Families of rows that turns and mirrors carry onto each other, the same ones carrying the whole set onto itself: the rest of each named row's family, in list order
4 families of 8 rows
z648: [ 13.1   3.5  19.2  -9.2 -15.2  -4.5   3.7  -2.9]
z411: [ 8.6 -6.5 -6.4  9.1 -0.7 -6.5 13.2 13.8]
z838: [-19.2   8.2  -9.7   0.7  11.2  -4.1  26.1   5.8]
z886: [-13.1   0.6   1.2   5.0 -10.3  16.2  11.7 -15.0]
z197: [-12.7  -5.3   5.1   4.2 -13.2  14.3   4.8  -6.7]
z227: [  9.4   3.7  18.8  -7.4 -13.6 -13.5   3.1  -2.7]
z224: [  7.5 -13.1  -1.6  11.0   3.8  -7.3  11.6   9.9]
z837: [  7.2   3.8  10.5 -13.4   8.6 -22.4  24.8   8.4]
z48: [-1.8  1.0  1.7 -7.5 20.9  1.5  2.3 -3.3]
z381: [-13.8  11.0  17.8 -18.6  -2.5  -0.1  22.7 -20.0]
z460: [ -6.3   6.1  -5.0   9.0 -12.1  14.2  10.5 -11.9]
z223: [-12.0   1.0   4.2   9.1  -9.9  16.8   8.0  -9.5]
z823: [-16.4   1.3  -7.7   0.8  14.0  -2.0  31.9  -4.2]
z100: [-15.7  12.9  13.5 -19.5   1.7  -7.0  21.3 -19.5]
z679: [-15.5  -0.8  -6.6  -0.8  11.2   6.6  32.6  -4.7]
z737: [-16.1   3.7  -9.7   1.2   8.8  -3.7  34.8   1.3]
z160: [  6.8   4.0   6.6 -18.0   5.5 -23.1  28.7   3.0]
z820: [  0.1  -0.7  15.3 -19.2   8.2 -19.6  25.0   5.3]
z327: [-16.3  10.2  15.9  -9.4   3.3  -4.4  20.8 -23.6]
z155: [ 13.8  -3.8  20.4  -9.2 -15.7  -1.4   9.9 -11.9]
z50: [ -5.6   0.0   1.8  -3.4 -20.2 -13.0  35.4  -4.9]
z6: [  9.9  -1.8  21.5  -9.1 -12.5  -3.0   0.5  -7.4]
z746: [12.4 -6.6 -4.6  1.6 -5.2 -0.9 15.3 18.4]
z116: [  7.5   9.8   5.6 -13.5  10.6 -21.7  32.3   0.9]
z863: [ -1.1   4.5   6.8   4.7 -19.9  -6.9  36.9  -5.4]
z536: [-0.4  4.1  9.7 -6.6 17.9  7.2  1.3 -0.7]
z760: [ -3.4   0.3   0.5 -17.0  16.3  -1.7   1.2 -10.3]
z732: [ 9.8 -8.9 -2.4 11.6 -4.8 -0.8 13.2 13.0]
z433: [ -3.3   0.9   3.7 -14.1  18.1   0.4  -1.1  -0.6]
z454: [-12.9  16.2  11.9 -18.6  -8.2   0.4  23.3 -16.3]
z344: [ -2.4   3.0  10.3  -1.0 -23.9  -7.8  35.5  -2.7]
z241: [ -3.0   3.8  10.0   8.4 -17.6  -3.9  35.6   4.3]

Which other rows belong to the same family as z100? z886, z837, z48, z737, z6, z732, z344
Which other rows belong to the same family as z155? z838, z460, z820, z327, z50, z746, z536
Which other rows belong to the same family as z454? z197, z227, z224, z679, z116, z760, z241

Families of rows that turns and mirrors carry onto each other, the same ones carrying the whole set onto itself: the rest of each named row's family, in list order
5 families of 5 rows
z631: [ -4.6   1.4 -15.4  -8.3  -6.9  -3.5 -23.1 -10.0  17.2  11.2   7.3  12.0
  -1.4  -5.0   2.1  -4.7  -5.9  -4.2]
z659: [-8.4 16.2 11.2 -5.4 18.7  3.3 -1.9  1.7 -7.2  0.1  6.4 15.8 10.4  7.4
 -6.7  1.7 12.4  8.3]
z33: [  1.7  -1.1 -22.5  -1.2   0.2   0.8 -16.7  -6.9  12.1   0.9   5.9  15.5
  -9.8  -8.2 -12.5  -7.9  -2.7 -11.6]
z676: [ -4.8 -14.6   7.2  -8.2   8.0   8.8 -15.2  -4.4  12.2  -2.0  -4.6 -29.8
  -1.5  -5.4 -16.4   4.1  -7.9   5.3]
z783: [  3.0 -19.0   4.8   0.4  -6.2 -11.8  15.8   2.8  21.3  -2.8   7.7 -17.1
 -15.4   1.3  18.7  -1.7   6.8   7.6]
z950: [ -3.4 -22.0   8.4   5.1 -10.9  -3.2  20.0  -1.7  19.9  -4.2   7.8 -17.7
 -14.1  -5.6  11.9   7.8  -2.2   3.1]
z558: [  1.1  11.9  -1.6   9.5  14.3  -5.4   0.4   8.2  -4.6 -17.7   2.3  12.7
  12.1  15.4 -11.8  -2.2   0.5   9.4]
z707: [ -6.0   2.1 -20.4  -7.2   0.3   8.0 -14.1  -5.7   5.0   3.5   2.7  17.3
  -1.7  -4.7 -13.6   0.9 -11.9 -14.9]
z674: [ -0.6   2.0 -11.8   1.8   3.7 -23.0  21.3  -3.5 -24.2  11.3  -9.9  -3.3
  -6.7  -8.3   3.3   4.6  -9.4   5.9]
z129: [ -2.4  -1.5   2.7  -4.9  11.9 -10.7  31.3  -4.5 -20.3   5.1   3.3  -9.6
  -5.0 -11.4   5.9   7.9  -9.3  12.1]
z471: [-10.5 -18.3  -8.4  -8.8   6.4   5.1  -9.4  -3.1  24.1  -4.3  -4.7 -23.0
   9.2   7.6  -9.1  11.3  -6.3  -3.5]
z701: [  2.6  -1.5  10.6  21.4  -9.9   2.5  14.1  -1.9  17.7  -9.0  10.4 -11.5
  -8.0   2.9  10.8   0.6  11.9  14.2]
z861: [  0.4 -12.4  12.4  13.4 -17.0  -3.1  23.0  14.8   9.6  -7.0   0.9  -9.7
  -9.5   4.9   6.1   3.4   6.0   5.3]
z401: [  4.9   0.9   0.6  -1.3  10.5  -5.0  27.3  -3.8 -21.3   6.4   4.2 -10.6
 -10.8 -19.9  -3.4  -3.1  -2.5  12.0]
z295: [ 19.3  10.0  -2.2  -2.6  14.7  -0.7  -6.6   2.9  -4.0 -10.2   5.2   4.7
  17.7  13.2  -1.5  -2.6   2.7  17.6]
z221: [-3.1 15.7 -5.1 -7.2 20.7 -2.2  4.5  9.9 -8.7 -1.3  5.6 13.1  8.8 15.7
  7.4 -5.8  9.2  5.8]
z797: [ 1.6 10.6 -2.2 -2.2 17.0 -3.2  7.5  5.4 -9.0 -9.1 12.7 22.7  9.6  9.7
  6.9 -2.9 -1.7  5.7]
z605: [  0.0  -2.5   2.1   7.4  13.7 -12.5  10.0 -12.8 -22.9   7.9   7.5  -6.1
 -10.9 -20.2   9.2  -3.7  -7.5  11.3]
z757: [-12.4  -7.4  -8.2 -11.0   6.5  10.6  -5.2  -1.7  19.1   1.0  -8.2 -31.4
   5.4   3.1 -17.5   4.1   1.5   1.1]
z161: [ -8.3   4.9 -19.4  -3.0 -20.6  -2.1  -6.3   1.8  14.7   8.4  -7.1  12.3
  -7.2   1.4 -10.8   3.1  -7.4 -12.2]
z985: [  3.5  13.2  -3.1  -9.9   1.8 -13.4  15.1 -10.8 -15.0  18.1  -5.3  -4.7
 -19.9 -10.9   0.7  10.9  -5.0   9.9]
z782: [ -2.8 -18.4  15.3  -1.1  -9.5  -3.0  12.9   3.8  13.3  10.9   4.9 -12.9
  -2.1   0.2  21.8   3.0  13.4   7.2]
z892: [  0.8 -16.5  -9.1  -1.5   3.3 -10.2  -5.6  -0.2  12.3  -6.9 -14.6 -31.2
   5.4   5.5 -14.1   6.1 -13.7   7.5]
z710: [  1.1   3.7 -11.4   4.4 -15.4  15.0 -14.5   3.7   6.4  10.3  -0.8   7.7
 -16.4  -1.4  -2.1   0.2  -1.1 -15.6]
z860: [  3.7 -15.7 -10.7  -2.6  13.3  -7.1  -8.0 -12.9   6.1   6.5 -18.1 -27.9
   4.4   3.8  -8.6  14.1   4.0   2.4]

Which other rows belong to the same family as z710? z701, z295, z985, z860
Which other rows belong to the same family as z221? z33, z783, z401, z757
Which other rows belong to the same family as z558? z674, z861, z161, z892

Families of rows that turns and mirrors carry onto each other, the same ones carrying the whole set onto itself: the rest of each named row's family, in list order
5 families of 8 rows
z694: [-19.1 -11.8  -4.9   6.5  13.6 -18.6   5.9 -15.1   0.6  10.6  -5.7]
z2: [22.2 13.9 -8.4 -8.3  1.9  2.5 -6.3 16.8  0.1  3.8 -4.7]
z210: [ -0.9  -6.8  -1.8 -11.2   8.0  -1.8  -5.8   5.2  11.0  27.3 -27.3]
z925: [ 5.3 -9.4 -1.5  6.7  2.0 12.2  6.9  4.2  5.7 20.6  7.9]
z582: [-17.2 -16.9   4.2   5.5  13.8 -15.9   4.8 -11.4   5.9  15.1  -4.7]
z168: [ 25.4  16.1  -9.5 -10.8   3.1  -3.9  -4.3  15.7  -5.1  -2.2  -5.1]
z389: [ 12.6 -12.8 -11.5   4.5 -15.7  -6.7  -3.5 -10.2  -2.8   2.9 -13.3]
z294: [  2.6   8.7 -12.6  -7.7  15.1 -24.3  -7.8  -1.5  -7.1  -6.5 -24.7]
z508: [ -5.0  13.8  -8.4  -6.7  12.3 -24.7 -11.1  -4.4  -4.5  -7.6 -20.6]
z779: [  1.5   5.3  -9.0   7.0   9.2 -14.7   2.5  -2.7  -7.1 -14.5  15.5]
z982: [ 10.6 -14.8 -12.6  -0.4 -14.3 -12.0  -4.5  -8.0  -2.6   4.0 -16.4]
z219: [-8.1 17.7  5.0 -4.5 28.8 -1.8  0.6 14.5  4.0  5.8  3.2]
z742: [  1.5   0.1  -2.0 -12.8  10.2  -4.7  -5.4  11.4   8.7  27.9 -24.5]
z288: [-18.7 -14.3  -6.9   3.1  12.4  -9.0   0.3 -17.3   8.1  10.6  -8.2]
z55: [ 11.9 -16.0 -15.7   2.7 -14.6  -9.0  -0.8  -2.9  -7.1   3.4 -12.5]
z222: [ 21.0  10.3 -11.9 -11.7   5.0   2.0  -6.9  19.4  -1.3   0.6  -5.1]
z73: [-5.3 14.0  5.9 -5.8 29.9 -6.6  5.4 11.0  4.4  7.6  8.4]
z987: [ -1.6   5.6  -5.8   7.5   2.7  -9.1   6.0  -7.4 -10.2 -13.4  15.3]
z773: [-8.9 15.6 -2.0 -9.3 32.7 -7.7  2.6  9.6  4.7 10.3  1.3]
z938: [  3.4   9.4  -4.7   6.5   6.4 -11.2   4.7  -3.8  -7.3 -15.0  15.1]
z135: [-22.1 -13.4   0.2   1.6  14.8 -11.7  -0.2 -16.9   6.2  10.8  -5.9]
z522: [ -3.8   7.5  -4.7  -7.9  15.3 -25.9  -6.8  -3.8  -5.3  -6.9 -22.6]
z91: [  1.7  14.4 -10.3  -9.1   9.2 -23.9  -8.5  -6.2  -4.2  -6.6 -25.4]
z796: [10.6 -8.7 -0.9  2.7  0.0  6.9  7.6  6.7  6.7 18.9 10.5]
z159: [ 4.0 -8.6 -5.0  5.0  2.7 14.5 13.2  1.3  5.6 15.4  9.7]
z897: [ 10.9 -11.0 -18.0   3.1 -15.0 -10.0  -3.8 -12.8  -3.1   7.5 -15.5]
z388: [  1.9  -2.9  -9.6  -3.1  11.9   0.7  -4.0   8.7  12.4  24.3 -27.1]
z600: [-8.7 16.9  4.5 -7.1 29.9 -7.5  2.1 10.0  8.8  8.3  0.3]
z789: [-13.9  12.0   2.7  -2.6  29.9   0.5   3.4  11.5   7.5   4.0   0.6]
z163: [ -4.2   7.4  -9.8   3.8   5.0  -7.3   5.9  -7.3  -7.6 -16.7  13.2]
z498: [ -6.9  12.8 -13.7  -7.0  13.9 -20.9 -11.7  -0.2   0.5  -7.3 -24.9]
z864: [ 16.4  19.4 -12.1  -2.7   3.8   2.7  -0.2  21.4  -3.3  -1.6  -7.4]
z190: [ 21.6  17.6 -11.5  -3.9  -0.2   0.7  -3.2  16.0  -5.2   1.5  -4.9]
z283: [-19.6 -11.7   2.6   7.2  11.4 -17.3   4.8 -18.1   2.2   7.8  -5.4]
z958: [  9.5  -7.2 -21.3   3.1 -13.7  -7.6  -1.0  -9.6  -3.1   3.4 -15.4]
z345: [ 0.6 -9.1 -3.7  0.9  2.5  6.9 11.4  8.6  5.0 18.5 13.7]
z220: [  4.8  -1.7  -4.0   8.3   5.4 -13.4   5.0  -8.8  -8.3 -13.2  14.8]
z683: [  0.7  -6.3  -5.4 -12.4  10.2  -0.6  -3.3   7.1   5.6  26.8 -26.4]
z964: [  0.4  -1.2  -6.2  -8.0  11.2  -2.8  -8.6   7.9  10.4  25.3 -27.5]
z52: [ 2.5 -7.8  0.9  6.0  2.9  9.4  9.2  3.9 11.1 17.5 11.6]

Which other rows belong to the same family as z742? z582, z168, z982, z73, z522, z796, z220

Families of rows that turns and mirrors carry onto each other, the same ones carrying the whole set onto itself: the rest of each named row's family, in list order
4 families of 8 rows
z705: [  5.5 -12.1  16.8   2.3   1.0 -10.6   7.3  13.6   7.9  -0.1  -5.7  18.7
  13.4]
z186: [ -3.1   7.9  -5.7   4.9  -1.8  -8.3  10.7   7.9 -19.3   0.7 -17.6  -3.5
 -23.4]
z292: [ -4.9   8.5  -8.2  -5.5 -15.0 -13.9  23.9   0.2   4.0  -0.6   1.2   9.2
  -7.3]
z961: [-18.1   2.1  -1.5 -16.6   3.0 -27.4  -7.4  -3.0 -12.0  23.5 -13.2   9.3
   9.0]
z146: [ -0.8  -3.4  20.7 -19.6   6.2   5.9 -12.3   6.4   2.7  21.5  -8.9  -2.6
 -13.7]
z431: [ -4.2  -0.2   9.8 -19.4 -21.4  -3.3 -16.8  -7.9   6.3   4.6   6.4   6.0
 -19.1]
z840: [ -2.7   9.3  -8.5   9.7   1.0 -11.7   7.9  12.6  -4.4  -5.8 -17.5  -5.7
 -14.7]
z885: [ 17.3  -6.3 -12.0  -8.5   6.8 -14.6 -17.5  13.3  -2.7  -1.3 -12.1  24.2
   2.6]
z43: [ -7.8   1.3 -10.6 -21.3  -0.2 -16.2 -16.2  -0.4 -18.7  27.3  -3.3   6.1
   5.0]
z4: [ 14.3  -9.0 -11.0  -8.3   4.8 -16.0  -5.4   4.6  -9.3 -13.1 -12.7  22.3
   4.8]
z456: [-19.9  -3.2  21.5   6.1  -5.9 -23.0 -12.8   2.0  -7.5  17.9  -5.7  21.7
   0.8]
z549: [-12.2   4.3  14.6  10.1  -5.6 -16.5 -13.5  12.1 -11.9  27.6  -4.5  26.4
  -4.7]
z377: [  1.8   2.6  11.1 -18.0 -10.0   0.5 -19.1  -3.8  -1.5  11.2   1.1  22.8
 -27.8]
z341: [  6.0   3.4  24.8 -13.9  11.9   0.9  -5.1   8.0  -3.6  20.1 -11.4   2.6
 -17.5]
z209: [-15.4   2.8   9.6   8.0 -12.0 -15.0 -22.9   8.4 -17.8  25.3  -5.3  15.2
  -6.6]
z373: [-26.1  -3.2   2.4   8.4  -8.3 -21.0 -16.5   6.0 -15.0  16.5  -6.5  21.6
  -5.3]
z151: [ 13.7  -9.2 -19.8  -9.9  -6.1  -1.5 -11.6  13.1  -5.6  -3.6  -7.7  25.2
  -2.7]
z291: [ -6.7  10.2  -2.5  -7.9 -21.2  -8.2  25.2  -0.7  -5.3  10.4  -8.7   7.7
 -10.8]
z625: [ 11.4 -11.0   6.7  -2.8   7.6  -3.3   9.1  21.6   4.8  10.2  -8.0  22.8
   8.3]
z633: [  1.7 -17.0   5.4   3.3  -8.6  -3.4   4.4  15.9   4.6  -2.8  -7.7  18.5
  15.6]
z443: [ -8.1   5.0   3.0 -19.7   0.4 -23.8  -9.5  -3.9 -19.3  31.3  -1.4   8.7
   3.6]
z367: [-12.8   3.1 -13.2 -11.3 -17.7 -10.7  17.3  -3.6   1.0  -0.1  -1.5   0.5
  -1.8]
z16: [-14.0  -3.0  -3.7 -19.1  -1.3 -23.8 -22.2  -7.0 -16.5  13.0  -8.6   4.5
   4.5]
z913: [  0.5   0.8   2.2 -19.4 -19.9   7.0 -15.8  -3.5  -3.6  11.9   3.1  16.0
 -23.9]
z409: [ 10.9   2.9  15.6 -11.6 -18.3  -2.9 -17.1  -3.3   4.6   2.3  -0.1  14.2
 -24.5]
z256: [  4.7 -18.2   1.6  -2.2  -2.6  -5.0  -1.6  20.8   7.7   8.2   3.1  23.5
  12.4]
z505: [ -5.4  11.7   3.0  13.8   4.2 -18.4   8.6   9.0  -6.3  -5.7 -17.9   5.0
 -17.3]
z338: [  3.6   3.4  27.4  -9.6  10.3 -10.5 -11.7   1.7   2.3   8.4  -8.2  -3.2
 -20.0]
z651: [  1.4  12.0  -1.5  14.8  -2.6 -11.0  14.0  14.6 -14.8   6.2 -15.6  11.7
 -19.4]
z217: [ 11.9 -10.0 -14.9  -9.3  -4.2 -11.0 -16.2   3.0  -6.6 -15.2  -7.5  15.4
   1.9]
z922: [  9.3  -5.5  21.5 -19.0   4.5  -0.4  -7.0   4.1   2.5   9.7  -0.7  -8.6
 -14.2]
z879: [ -2.2   6.2 -17.7 -13.1 -16.3  -6.0  20.4   4.6  -9.4  11.8  -5.2   1.3
  -2.9]

Which other rows belong to the same family as z443? z292, z146, z840, z4, z377, z209, z633
Which other rows belong to the same family as z505? z705, z43, z549, z341, z367, z913, z217

